W =
2,41,0,12,2,-8,18,3,2,2
0,-17,-1,1,3,-16,3,6,0,-1
3,28,-3,1,6,4,30,-2,-2,9
2,-29,4,-12,-1,-3,1,5,2,-7
-3,-38,-2,5,-2,-19,2,-2,-2,1
-3,22,-9,10,3,27,23,-3,-11,5
7,11,5,-12,-6,16,22,7,4,-8
0,8,0,-8,0,-14,2,0,2,-1
-6,-4,1,12,2,1,23,3,-1,-3
-2,-2,3,12,-1,24,-4,1,0,-2
Rows and columns are counted from 1.
(1, 1) => 2
(10, 8) => 1
(5, 4) => 5
(7, 10) => -8
(4, 10) => -7
(5, 3) => -2
(6, 5) => 3
(8, 6) => -14
(4, 6) => -3
(1, 6) => -8
(10, 3) => 3
(3, 7) => 30
(7, 4) => -12
(8, 7) => 2
(8, 2) => 8
(5, 1) => -3
(7, 8) => 7
(8, 4) => -8
(4, 8) => 5
(5, 10) => 1
(2, 3) => -1
(5, 5) => -2
(3, 10) => 9
(10, 5) => -1
(2, 9) => 0
(4, 9) => 2
(6, 1) => -3
(6, 6) => 27
(6, 2) => 22
(5, 6) => -19

a =
array([[ -4,   4,   3,  -6,  34, -23,  -5,  24, -10,  -3,  -8],
       [ 21, -13,  28,  17,  10,   2, -12, -12,  13,   0,  17],
       [ -8,  16, -12,  -2,   8,  24,   3, -15,  31, -14,  -7],
       [  9,  22,  -7,  -3,  -8,   5, -23,   3,  -4, -24,  27],
       [-14, -26,   9,  10,  33,   3,   6,  -3,  17, -10,  -1],
       [ 30,  15, -10,   3,  19, -20,   0,   3,  -9,  11,  19],
       [ -8, -15,   7,   7, -19, -27, -20, -16,   4,   7, -18],
       [ -3,  19,   2, -15, -12, -18,   7,  24, -19,  15, -17],
       [-25,  18, -14, -17,  15, -10, -14,  14, -12, -13,   8],
       [ 20,  13,   8,   9,  -5,  11,  22,  25,  14, -16,  12],
       [ 27, -11,  -4,  11,   9, -27,  -8, -11, -13,  19,  -1],
       [ 12, -23,  -3,   1,   1,  20,  26,  -3, -16,  16, -16],
       [-22, -21,  18,   4,   6,   8,  21,  23,   5, -10,   3],
       [-11,   8, -18,  -9,  31,   7,  19, -10,   0,  20,  11],
       [ -7, -14,  29,  12,  -2,  -8,  -1,  24,   5, -16,  19],
       [  2, -10,   1,  11, -16,   2, -17, -35,  22,   0,  -9]])
Rows and columns are counted from 1.
(1, 1): -4
(11, 8): -11
(15, 7): -1
(14, 1): -11
(3, 4): -2
(11, 4): 11
(15, 6): -8
(9, 1): -25
(14, 4): -9
(4, 4): -3
(13, 1): -22
(16, 2): -10
(11, 6): -27
(8, 9): -19
(12, 2): -23
(14, 11): 11
(4, 10): -24
(13, 10): -10
(6, 6): -20
(5, 4): 10
(2, 4): 17
(5, 6): 3
(2, 11): 17
(6, 10): 11
(5, 10): -10
(16, 9): 22
(12, 1): 12
(8, 10): 15
(10, 10): -16
(5, 11): -1
(1, 8): 24
(5, 9): 17
(6, 11): 19
(1, 9): -10

m =
[[ -5   5  -3   2  39  18  30]
 [ -9 -17  12 -19   3  18  32]
 [-23 -14 -22 -44  15  -7  13]
 [-20 -12 -35 -48   5  -8   1]
 [-26  13   8 -26   1  -1   4]
 [-31 -10  -6  -3  15  15   9]
 [-11  32  35 -25  -4  13  -3]
 [-39  16  -8 -24  -2 -18  -4]
 [ -8  25  26 -16 -24  -7  19]
 [  2  18  -2 -11  37   3  18]
 [-25  -5   0 -10  32 -25  -8]
 [-47  -6  -2  -8  26 -24 -14]
 [  0 -12 -10 -26  25   7  -2]
 [  9   9  10 -15  36   8   7]
 [ -9 -24  -7 -45   7  19   5]]
Rows and columns are counted from 1.
(1, 1) => -5
(11, 3) => 0
(14, 4) => -15
(1, 3) => -3
(13, 3) => -10
(14, 5) => 36
(7, 7) => -3
(13, 2) => -12
(11, 5) => 32
(4, 6) => -8
(7, 6) => 13
(15, 3) => -7
(9, 7) => 19
(6, 6) => 15
(10, 6) => 3
(2, 6) => 18
(3, 4) => -44
(13, 6) => 7
(11, 1) => -25
(3, 6) => -7
(6, 2) => -10
(8, 7) => -4
(4, 1) => -20
(8, 4) => -24
(7, 5) => -4
(3, 7) => 13
(2, 3) => 12
(1, 6) => 18
(15, 6) => 19
(10, 1) => 2
(7, 4) => -25
(5, 7) => 4
(4, 7) => 1
(2, 5) => 3

grid = [[0.6, 0.2, -0.8, -1.9, 0.7, -1.6, -0.1, -1.1, -1.6], [-0.7, 0.0, 0.7, 0.4, -1.0, 0.4, -1.5, -1.1, -0.1], [1.0, 0.7, 0.8, -0.1, 0.2, -1.7, 0.5, 0.3, -0.5], [0.8, 0.5, 0.3, -0.4, -0.3, -1.7, 1.7, 0.8, 0.3], [-1.2, -1.0, -1.3, -1.4, 0.2, -0.1, -1.8, -1.6, -1.7], [-1.1, -0.1, 1.0, 0.7, -1.6, -0.1, 0.2, 0.8, 0.6], [-0.8, -0.2, -0.8, -1.6, 0.3, -1.0, 0.4, 0.5, 0.2], [-0.8, -1.6, -1.2, -1.0, 0.4, -1.4, 0.2, -0.8, -1.8], [0.8, -0.1, -1.1, -1.6, 0.5, -1.1, -0.5, -0.6, -1.7], [0.7, 0.4, 0.1, 0.4, -1.4, 0.2, 0.0, 1.0, 0.7], [-1.6, -1.6, -0.7, 0.2, -1.6, 0.5, -1.1, -0.4, -0.3], [-1.0, -1.6, -1.4, -1.1, -0.4, -0.3, -1.7, -2.6, -1.6], [0.1, 0.4, 0.6, 0.2, -0.1, -1.8, 0.7, 0.8, -0.1], [-0.8, -1.8, -1.6, -1.7, -0.2, 0.2, -1.6, -1.4, -1.1], [-0.7, 0.2, 0.8, 0.5, -1.1, -0.4, -0.3, 0.8, 1.7], [-1.3, -1.5, -1.1, -0.1, -1.8, 0.7, -1.6, -0.7, 0.2]]
Indices start at 1.
(1, 1): 0.6
(1, 9): -1.6
(3, 6): -1.7
(4, 9): 0.3
(14, 6): 0.2
(6, 1): -1.1
(15, 7): -0.3
(1, 5): 0.7
(2, 3): 0.7
(10, 2): 0.4
(8, 9): -1.8
(10, 6): 0.2
(15, 9): 1.7
(16, 4): -0.1
(1, 8): -1.1
(3, 7): 0.5
(7, 3): -0.8
(8, 4): -1.0
(15, 4): 0.5
(5, 6): -0.1
(10, 7): 0.0
(12, 5): -0.4
(6, 9): 0.6
(11, 8): -0.4
(10, 1): 0.7
(14, 2): -1.8
(14, 9): -1.1
(7, 7): 0.4
(12, 9): -1.6
(16, 2): -1.5
(8, 5): 0.4
(5, 8): -1.6
(7, 6): -1.0
(11, 4): 0.2
